Here are some points:
[ 29  -7   5 -22 -16   3 -17  10  29   0   8   4]
[ 27  -5  14  -1 -10   6 -26   5  26   6  20   4]
[-42  22 -31 -12  36   5  22  -8 -36  35   1  61]
[-16   5 -16 -41   2  19 -27  11  -2   8  -8  17]
[-22  -5 -26 -18 -44  29   2  24   5  15 -30   4]
[ 28 -18   6  17   1  11   9  -6  37   5  11   3]
[ 33 -13  22   5   5   4 -16  -6  27  -1  21  -2]
[ 11   6 -13 -19  21   9  -2  -1  -4 -21   7  -2]
[-30 -64  -9  14  28 -34  -7  51  45 -25 -28 -15]
[ 12  -3  15 -23   6   6 -31   2   7   7  23  17]
[-37  23 -44 -22  32   1  25   1 -29  29   7  61]
[-28 -26 -32  41 -22  14   4  36  -9  29 -40 -24]
[-25 -22 -18   5 -34  24  -3  27   1  24 -36 -18]
[ 60 -37  19  49 -11  -8  26 -10  81  13  29 -10]
[ 47 -15  20  14 -19  -4 -20   2  51  13  32   0]
[ 27  18  -3  -2  27 -35  51  -5  15 -42  24 -42]
[ 13   3  10   8  20   2  16   0   6 -25   4 -19]
[ 19   3   9   2  28  -4   9 -25   1  -8  17 -10]
[  5  -1  -1 -34 -13   5  -8  21  11 -13   2  12]
[ 42 -13  19  10 -15  -1 -22   1  44  12  29   2]
[  2  31  -6 -24   3  -7  -1   6 -10 -17   1  -8]
[ 23  -1  25  19  17  -1  14  -4  24 -22  18 -21]
[ 16   2  26  34  21 -15  34 -20   8 -25  11 -19]
[ 15  44  36  27  20 -58  40 -49 -35 -45  20 -37]
[ -6   9   3 -26  15   3 -11  15  -8 -20  -2 -10]
[ 12   3  13 -25  -3   6 -38   6   2  -2  20  18]
[-42  21 -31  -8  35   2  22  -6 -34  30   0  54]
[-13   1 -22  -9  10   6 -10  22 -12 -16 -19   5]
[-10  15  -4 -43  -2  22 -39  15 -21   1 -10  14]
[-22 -13 -34  12 -16  23  -5  20 -12  17 -28  -7]
[-13  13  14  -3  17  17  -7 -21 -26   4  -3   7]
[ 15   4 -40   1  24 -38  82   7  28 -35  34 -11]
[-35  18 -29 -11  31   1  17  -3 -32  22  -2  44]
[-32  12 -22 -22  26  17   4   0 -28  21  -1  49]
[ 18  20  20  14  32 -25  14 -35 -28 -32  14 -25]
[-22   6 -42 -38  19   3 -11  24 -10   8   2  45]
[ 34  12  12  18  33 -17  24 -18  10 -32  20 -41]
[ 24  -6  74  57  21 -26  27 -60   4  -9  28  -2]
[-38 -21 -14  23 -54  34  12  25  -6  38 -48 -20]
[  7  -1  19  10  26  11   7 -23  -4  -8   6  -1]
[  4   5 -13 -15  -6  18 -15   7   2   8  -2  13]
[-26 -39 -26  34 -35  15   4  34  10  30 -48 -32]
[-14   4 -18 -37  -2  18 -26  13   3  13  -8  18]
[-13  13 -19 -34   1  26 -26  11 -19   3 -11  19]
[  0  10   2 -23  -5  18 -34  11  -5   3   3  12]
[ 15  -7  26  15  25   5  11 -29   1 -11  12   1]
[ 14 -25  18  22  13  20   7  -5  19  -4   4 -11]
[-30 -13 -26  -2 -45  33   8  24   3  21 -40  -8]
[ 14  41  24  19  22 -44  30 -43 -35 -40  18 -29]
[-43  -7   6  25 -35  33   3  -2 -27  46 -35   2]
[ 16  45  38  27  19 -61  42 -50 -37 -46  20 -39]
[ 10  36  15  15  22 -35  25 -34 -32 -35  16 -26]
[25 -8 21  6  3  6 -8  0 25 -6 18 -4]
[-28  27 -30 -21  27   3  14  -7 -36   9   3  30]
[ -4   9 -18 -22  -6  21 -18   9  -6   9  -6  17]
[ -9  17 -21 -45 -24  15 -16  24   3   2 -11  28]
[-11   6 -26 -37  11  17 -30  15 -19  -5  -8  20]
Then 12 other points, each followed by its number:
[ 14  47  21   9  22 -46  32 -35 -30 -46  16 -41] 0
[-51 -12  -5  44 -48  32  18   1 -22  60 -39   1] 1
[-20 -33 -13  -1  -1   5 -22  25  13  18 -29 -19] 2
[ 32  -8  13  -7 -22   1 -19   7  41   5  20   7] 3
[-13 -15 -14 -15  -4   8 -25  21   9  17 -21  -4] 4
[ -1  15 -14  21  -1  -8  17  -1 -28 -16  -5 -38] 5
[-27  13   8  12   3   8   5 -38 -44  20  -4  10] 6
[-17 -17 -12 -22 -25  17 -20  23  10  19 -22  -9] 7
[  3  16 -22  -7  32 -19  41 -16  -8 -15  22  -5] 8
[ 34 -22   9  21  -2   7  12  -5  45   7  13   0] 9
[-24 -46 -21  25 -21   6  -8  32  19  27 -41 -35] 10
[ 47 -30  13  37  -5   0  21 -11  63  11  20  -5] 11
Which three of these numbered points are nearest to each point below, ignoring the 2 directions in which the first points spread most? Their numbers follow each, nearest first.
[-35  23 -46 -21  31  -3  29   7 -27  18   8  53] > 11 9 8
[-38  21 -30  -2  31  -3  27  -1 -29  23  -2  44] > 11 9 8
[ 25 -16   6  15   3  11   8  -6  35   6   9   3] > 9 11 8
[ 26 -14   0  11  -4   9   4  -1  33   8   9   4] > 9 11 3
[-28 -25 -23  15 -51  35   3  27  -6  29 -42 -29] > 5 0 10
[  0  -7  64 127 -29 -66  83 -85 -42   5  10 -29] > 1 6 10
[ 43   0  -8  12  17 -44  70  -3  48 -35  35 -37] > 8 9 11
[-15  -7 -10 -25   6  20 -17  10   3   5  -9   9] > 4 7 2
[-30  14 -23 -23  30  15   5 -10 -34  19   1  45] > 9 11 4
[-17   2 -13 -34 -24  29 -15  15  -1  11 -26  10] > 7 4 0
[-38   4  13   5 -14  31 -13 -11 -35  36 -25  14] > 6 1 7
[  0  30 -59 -31  21 -29  56  11  -2 -36  22  -6] > 8 7 0
[-29 -23 -26  11 -48  30  12  28   8  25 -47 -16] > 5 10 0
[-23 -56 -24  43  -9 -10  -7  43  21  30 -40 -42] > 10 2 5
[-30  12 -17 -29  27  20  -6 -12 -37  18  -1  43] > 9 4 11
[-25  21 -47 -22  31  -9  40  18 -18  -8  10  33] > 8 9 11
[-26 -15 -20   1 -34  30  -2  25  -6  18 -38 -14] > 5 0 7
[ 22 -23  79 127   0 -58  85 -96 -12  -6  22 -26] > 1 6 10
[ 18 -12   9  -1  15  11  -9 -22   7  14  14  14] > 9 11 3
[-18 -23  -3 -20  -4  10 -31  24   6  17 -21 -17] > 4 2 7
[ 48   2  62  -6 -49 -39 -56  -7  28  -2  49  30] > 3 7 4
[-16 -27 -12   1   0   6 -24  26   1  12 -24 -21] > 2 4 7
[-24  10 -54   1  23 -16  37  30   2   2 -11  27] > 8 11 9
[-16   9 -24 -35 -34  19  -4  26   8   6 -18  19] > 7 3 0
[ 42   1  39 -25 -42 -30 -45  -4  24 -10  37  30] > 3 7 4
[-20 -31 -19   0 -13   8 -16  26  16  21 -30 -16] > 2 4 7
[ 22  -6   6   2  12   9  -7 -18   9   2  14   4] > 9 3 4
[  5   2  46  40  21 -14  24 -46 -14  -8  10   1] > 6 9 4
[ 21 -11   9  -1  13  15 -10 -12  13   1  12   6] > 9 3 4
[-22  14 -23 -21 -18  23  -6  17  -4  16 -19  26] > 7 9 4
[-25 -25 -23   8 -30  22  -3  25   3  20 -39 -19] > 5 10 0
[ 30  -2  17  -3 -18   2 -37   7  30  12  26   6] > 3 9 4
[-12  -4  -3 -24  16  23 -15   7  -4  -6  -7  13] > 4 7 9
[ 15  47  29  14  21 -52  34 -40 -34 -47  18 -39] > 0 7 5
[-36 -32 -27  38 -55  24  20  33  11  38 -56 -26] > 10 1 5
[  1  34 -36 -24  21 -27  44  -2 -12 -38  18 -21] > 8 0 7
[ 15 -10  -6   2  21  15  -2  -9  -2 -12   3 -16] > 4 7 2
[ 16  43  38  27  19 -58  40 -51 -35 -45  19 -38] > 0 5 7
[  5  -5  25 -12  16  16 -36   8  -5  -4   2   1] > 4 7 3
[-30 -28 -28  20 -52  28  14  31  11  28 -51 -20] > 5 10 0
[ 17  -1  63  51  23 -21  29 -57  -5 -10  20  -1] > 6 9 11
[-34 -34 -27  36 -57  25  20  33  10  37 -56 -28] > 10 5 1
[ 41   0  51  -8 -38 -27 -54  -5  21   0  42  27] > 3 7 4
[ 48 -11  21   8 -30  -8 -33   6  56  18  37   3] > 3 9 11
[-35 -32 -26  34 -57  27  20  33   9  37 -55 -26] > 10 1 5
[ 46  -8  12   2 -40  -8 -31   9  59  22  32   6] > 3 9 11
[-18 -31 -15   7  -5   6 -21  28   1  16 -29 -25] > 2 10 4
[ 43  -6   8  -3 -46  -7 -29  11  60  24  29   9] > 3 9 11
[ 34  -8  11   0 -25  -1 -17   6  45  11  22   6] > 3 9 11
